Rotation paths and how fast each direction turns (degrees each step)
Each turn is a multiple of 5 degrees from 10 to 175, or 0.
Each row of a path follows its step; steps can be skipped.
Rotation 1:
step 2: [ -1  23   6  -4   8  15  20   5   4  -9 -23  11  13  -2  -4   3 -38  16
  24   7 -29 -16  38 -10 -15   8   2   5   5  15 -16  12  -5   7   1 -24
 -61  20  22   0  18  39  -9  -3 -20  15  -3  -1  21]
step 11: [ 19 -13  -4  -1   8  -9 -10  20  15 -15 -23  22  -9 -45 -25   8   2 -13
   9   1  -5  16  47 -23  -8  20   4 -12  -5   1  10  -5   7  41 -17   3
 -22  -4  14  -4  -4  34  -8   5 -19 -27  16 -31 -24]
step 19: [-19  -2  -7  -6   9 -23  50  -7 -13 -28  -1  15   1 -19   3   4 -46  23
   3   4 -26   6  21 -12  -1   0   3 -24  -5  -5  -2  22  -1  24 -16   7
 -13 -13  -6 -15  29  21 -17 -40  14 -26   5 -26   0]
step 20: [ 11 -19  19  -9 -32  46  -3  29 -15 -29 -19   9 -16  -3  -5  16   6 -10
  32  -3  -6   1  -6 -18   0  22   6   1  -8   6   1 -13 -10  -8 -29   9
 -14 -12  45  46  -2 -10  10  -9 -18 -17  18 -19  11]
step 22: [-21  25 -31   4  12   6   4  -3 -12  -7 -22  -6 -13  -5  11  27 -30 -16
 -17  13  -4  16  22  16  -4  -1  -6   1  -4  11   1 -16  22  23 -30  41
  31  10  16 -12   9  31  31 -29 -24 -28  10 -10 -15]
step 26: [ 11 -21   4   4   7  30  -9   3  -3 -20  24  -1  -5 -31 -13   3  10 -10
   1  -5 -12 -24   0   6 -13 -27   9  27 -38   2   1 -22  31  14   6  -3
  -6  24 -12  50  24  -9  14 -37  -5  15   2 -36  -7]
step 27: [-16  -4  -8 -10   8 -14  34  13  42   4  -3   0 -35  -9   4  22  -7 -10
  31  -5 -13  24  30  33  11 -11  -6 -32   6   4   4  12   9 -13  -3   5
  -7 -21  22  -5  15   6   8 -52   6  20  -9  19 -18]
step 38: [ 23  -6 -18   2  -3   9  13 -12   8 -20  -9  24   8   8 -18  -4  -2  25
  21   5 -32 -17  55  23   8  -3  -9  -3  -3   8  13 -38  21   7  -4 -13
  -5 -18  28  24 -12  38  -9 -21 -13  20 -15  18  12]
step 39: [-10   5  -1   7   3 -16 -20  21 -20  16 -22 -18 -12 -29 -25  35  -8 -24
   9  13   5  -8  10  20  13   4  27  16  -8   9  -4  12   9 -25 -16 -22
 -14   5  16 -13  -2  39  22 -13 -24 -24  27 -11 -40]
step 42: [ -1  14 -11   5  28   6  12  16  -2   5  -8  21   3 -10  -5  14 -18  20
  -4 -25 -12 -15  -8  39  30   3  19  34   1  -5  -3  17 -15 -32  10 -13
 -23 -30  -4  -2  30  29  27  -9  16  -6  17 -42  21]
[  0  -2  -4  -2   1   9  -2  -3  -3  -1  -8  -4  11  -2  -3  -2 -11   6
  -1   1   9   0  -6   6 -10   1  -7  -5  -2  -1   6   2   1  17  -6  -2
   1   2   8  10  -3  -1  -9   2   2   4  -7  -6  -2] -> 120
[  3  -3  -3 -17  -1  -5   2   0   1  -2  -4   9   6   1   8   9  -8   3
   2   4   5   9   5  -4   9  -2   2   5   6   2   8  -1  17   1  -2   0
  -2   6   2 -10   0   2  -4   2   3  -1  -1   2  -2] -> 130
[ -4   8  -3   2  13  10  -2  -5  10  11   0   7  -3   0  -4  -6  -6   6
  -1   2  -2 -11   6   0   2  -7  -1   3   1   1 -10  -4  14   1   7   5
   3   5   2   3  -2   5   5   1   2  -3  -2  -5   4] -> 90
[  1  -3   7   0  -5   5  -7   3  -7   3   9   0  -4   0  12   3  -5  11
   0   9   2 -10  -3   1   6  -8   4  -3 -11   0  -3   4   1   4  -7 -10
   5  -9   3  -3   8  -1   6  -1   0  -1   5  -3  -7] -> 110
[  8  -1   0   3   2   4  -4   2   4  -2  -3   6  -3  -1   1  -5   1   6
  15  -5  -5  -1  -9  -7  -1  -5   6   1   8 -13   5 -14  -1   5  -5  -6
   7   8  -4  -1  -6  -7   1  -6  -5   4   2   2  -2] -> 125
[ -4   5   4   0   1  -3 -11   0   4 -11  -1   6  -3  -6   4   4   6   4
  -4   8   8  -1  -3 -15  -1   5  -2  -2   0   1   6   0  -4   7   1   3
  -8   3  -1   7   1   5  16   0  -2   1  -4  -4  10] -> 125
[ -1  -4   8   5   1  -3 -16   2  -9  -1   4   6  10  -8  -5   2   7  -6
   8  -1   1  -4  -1   4  -1  -8  -6   1   5  -3  -4   3   7  -5  -2  -2
  -6   4 -10   3   1   5  -7  -1   8  -8  -6  -2  -5] -> 140
Rotation 2:
step 2: [  0 -25 -30 -21  14  17 -17 -30   6  11 -37 -18  28 -31   0  -8  15   6
  16  -6  -1   8   6   9  20   8 -33  -3 -12  12  23 -16  18   1 -12  42
   8  13 -17   2 -30 -15   2 -18 -28  -4  -8  -1 -20]
step 4: [-22  -4  11  31  11  -9   5  -5   3  15  -6 -10 -27 -45 -17  -3 -17  -4
  11 -33  -5   5  -3   0 -20 -14  24   5  -1 -23 -17   9  15  -1  32  22
 -40 -31   3 -39 -18  -6 -15  11 -17  -8  -6  -5  17]
step 8: [  5 -17 -16  14 -17  12  19  39  36   7  40  11  -8  12  19  26  22  24
 -12  -6   9  29  11   9  18 -11 -26 -18  -7  31  -2  10  15   6  12 -29
  -9 -14  10  -1   9  -9   3 -29  -6  -2  24 -15 -12]
step 21: [-10  -9 -26  -7 -14   0  18  -6  11 -10 -24   5  27 -21  38  -5   7  40
  26 -44  -8  -9  17 -15 -11  -9  -6   9   5  17  -8   8  14  15 -19  21
   3 -41  -9  -6 -10 -10 -16  16 -26  14  15 -19   2]
step 23: [ 11  -5  22  -7   7   8   0   7   3   2 -18   6  -2 -28  19  13 -26  13
  25  26 -12   4 -26 -10   8  -2   8 -15  17 -21 -16   8  28  25  64  17
 -20  10  35 -17   2   3  -8  14  25  -1   3   6   1]
step 27: [ 16  -7 -25  24 -17   8  14  27  11  -5  23 -29 -14   3 -25 -15 -14   5
   9   3  12   2  -2  25  33  23 -25 -26 -27  43  16 -18   1 -12  -1  16
 -18  -9   8  -7 -20 -13  12 -24  -9   3 -31   3  13]
step 31: [ 33   9   5  20  -2  20   1   4  18  31   6  18  18 -18  25   5  -1  21
  15 -19  12 -25 -19  30 -31   6  53  15 -13 -20  33  16   2 -11 -20  -5
  -3  -4   8  -5  13   1 -10   2  11   8   8 -21 -12]
step 35: [ 10  -9  36  -8 -13   4   2  28  -8   9   0  -8 -32  10  42 -25 -16 -45
  -5  19   6  -7  12   6  24 -13 -21 -30   9 -10  -4  -9  19  10   0 -12
 -11  22  -3  14  22  16 -22 -25  29  -3   6  11   7]
step 42: [-16  -8  19 -10  24   4 -20  15  10  -3 -30  -1  27   3  17  -9   3  -3
  13  34 -11 -31 -27  16  16  24 -37   2 -13 -22   0  13  16  12   2  15
   0  40  14  15 -23 -28  -4  18  13  13   2  14 -22]
step 43: [ 19   2   4   4  -3   8 -12  12  29   6  -1  39  16   2   3  27 -17 -12
   9  13  12  15 -28 -40   4  21  22  13  30  10  20   7  18 -10   4 -21
  -5  14   9  14  16  20  37 -20  25 -30  -9 -18   2]
[  5   1   8  -4  -4  -7  12   0  -1  -5  -1  -6  -6   3   0   0  -5  -8
   4   7  -5   1   7  -6  -1   0   0   2  -5 -10  -7  -1   3  11  -3   6
  -8 -15   4  -1   0   1   0   2  -1   5  -9   9   1] -> 60
[  3   0   9   9  -8   8   1   1   7   4   6   5  -2  15   2   3   4  10
  -5   1   4  -1   1  -1  -8   5  -3   8  -9  -2   3  -2   5  -3  -6  -7
  -2  -1  -3   4  -2   7  -1   9  -2 -11  -1   6  -5] -> 155
[  1   1  -1   6   0  -1   1   9  -7  -3   1   9   6   1 -10   2  -4   0
  11 -15   2   2  -5  -1   5   8   2   8  -1   4 -15  -4   4  -3   5  -2
   5  -2   5  -3   5   0  -6  -4   0  -3  -9   5   0] -> 110
[ -1  -2  -4   8   0   0   4   2   7   5   0  -4   3  -4   9  -4   1  12
   2   3   5   3   3   2   8   1  -4   4  -5  -5  -1  -1   1  -1  15   2
  -4  -3   3  -2 -12 -17 -11   3  -2   2  -2  -2  -6] -> 170
[ -4  -3  10   1   4   3   5   2  -3  -4  -7   1  -7  -4   0  -3   6   8
   8   5  -5  11   0   3 -11   6   2   2  -7  -4  -3  -6  -8 -10   1   7
   1   5  -4 -10   7   2   5  -4   5   4   3  -6  -8] -> 135
[ 3  0  2  9 -6  1 -2 -1  0 -6  4 -2  1  0  7 17  0 -5 -4  0 -7 -5  1 13
  1 -6 -7  8 -3 -6 -1 -7 -7  5  4  2 12  4  4 -2  2 -2  7 -3 -8  3 -5 -7
  2] -> 130
Rotation 3:
step 4: [ 32   2 -18   4  27  -2  36  -1   0   4 -18   2   9  -1 -14  38  12   4
   2  16  17  14  -9 -10  10   7   3 -16 -20 -20 -22   3  26  -9   2  31
 -19  15  25  22  -6 -24 -18   9   8 -14 -26   8  38]
step 7: [  9   0   2 -27 -25  22   0   0   1 -15 -22  30   8  -1  11 -22 -17 -19
  32  28  -1  -1   4  -8 -12 -11  22 -19  17 -17   0 -13  29  25  12   9
 -20  23  12 -10 -19  22 -12  45  18 -11   6   2 -14]
step 10: [ -5   0   3  14  -5 -46  13  -9  15  -8   4   9   6  -6   9   5  -1 -21
  18  -4 -10 -36  -1  34 -19  19   7  -9  -6  15 -24  19  22   5  23   1
 -36  -3  -2 -33  37 -22  12  12   8  16 -15 -16   0]
step 11: [  9 -19   6  10 -34   1 -23   9 -14  25 -31 -42  -5 -28   1   4  -5  20
 -33  16  12   2  -3   5 -12  -7   2  10 -31 -33 -19   3  -8 -19  -8  11
  -1  14 -19  -6 -13 -27  18 -14  23  -3  -2   5  20]
step 12: [ -8 -13  -6 -11  31   3  15  -5  10  -3 -25  21  11 -15 -15 -26  10  16
   5 -30  -7  13 -20 -53  10  16   4   9   2  29 -12  -9   1   7 -45  -8
  -7  19   1  -6  -1 -16  18 -12  23  12 -10 -24 -15]
step 13: [ -8  15   4   6  -3  12  -4   8  22  -1 -10 -16 -29  25  12  -1  12  10
   8  25 -31 -55  -5 -19  34  -7  -2  -3  -6 -26  18 -20  19  -1  15 -29
 -11  -6 -14   5  18 -11  12  -2 -16  -2  21  -6 -34]
step 16: [  7 -18  -8 -29  21  -6 -10   9  -6  18  20 -10  -7 -18 -15  12   1  -2
  -9  18  37 -34 -10  25  44   7 -21 -26  -6  15  -2 -19 -16 -20  -5   1
  -7 -23  21 -13  16   3 -24   9 -27  12  14  -6  15]
step 32: [ 24  -9  -4  -1  22  16  -7  55 -11  -6  27   9  16  32   7 -22 -17  20
   6  -2  34  27   6 -20  17   0   1  -3  15 -16  23 -26 -10 -10  -2  -6
  19  16  22  14  -7   5 -15 -11  13  24   8   4  -7]
step 35: [  5  10   3  -6  15  -5   0  14  -4  20  17  11  24  -5 -42 -11  -5 -32
 -16 -31 -10  32  26  15 -19  12   1  24  14  -2 -18  12  22 -12 -27   3
 -36 -21  22  -1 -20  15 -17   0  19   6 -10  -2   8]
step 39: [  9 -10 -17   7  17 -13   3   9 -10 -28  11 -29   5  20   5 -16  25   9
 -10   1   8 -10  23 -17  -6  -5   3  -8 -10  12  -3 -13 -34   4  26 -19
 -19  -9 -35 -20  29 -21 -12   0  11  42  23 -32   3]
[  0  -2   3   3   2  -5  13  -6  -8   2  -6  -3  -1  10   2   7  -4  11
   2   4  -2   0   6  -8   4   2   4   4  -3  -7  -7  -2   1   9  -4  -2
   3   3  -2   0   4 -13  -5 -14   1   6   0  -3  -6] -> 40
[  5   3   4  -2   7  -2   4  -1 -14   1  10   2   0  -3   5  -3   4   2
  -3   4  -3   9   0  -6  10   6   3   4   3   3  -6   1  10  -1   3  13
  -5   8   0  -3  -4  12  12  -1   3   0  -1   3  -1] -> 140
[ -3   4   4   5   8   3  -5  -1  -1   4  -8   1  -3  -1   2  -8  -3  10
  10  -5   3   3   0  -4  -4   7  -2  -2 -10  -3   1 -14   2   5  11  -9
  -3  -2  -5   6   3  12   2  -2   6  -3   2  -3   9] -> 55
[ -1  -1  -2   2   4  15   6  -5   2  -1   2  -3  -4  -9 -10   2  -7  -1
   5   7  -3   0  11  -8   4  -3  -3  -1  -7  10  -3   6  -7  -5  -7   4
  -8   2   2   2  -3   0  -4  -1   5  -3  11  -4   9] -> 95
[  6   6 -10   4   6   2  -4   8   1 -12 -10  -5   5  -6   2   3  -2   8
   2   2  -5  -1  -6  -4  -1  -7  10   7  -5   5   8  -5  -5  -6   2   3
   1   3   4  -1   1  -1   5   2   8   6   0   1 -12] -> 55
[ -2  -8   3   1  -2  -5  -8  -6   8   6  -1  -7  -1  -1   0   4   3   4
   2 -11 -11  -5  -5  -4   7   4   0  -8   8  -3   0  -1  -8 -10  -2  -2
  -4  15  -7  -5   2  -2  10  -1   0   3   5  -5   0] -> 25
[ -6   4  15  -3   6  -6  -3   5   2  10 -16  -6   9  -6  -5  -4   4  -6
   2   9  -5   2   4   0   2   7  -4   7  -1   4  -4  -1  -1  -4  -2   0
   3  -5   0  -6  -9  -7   1   4   0  -4  -6   0  -2] -> 60
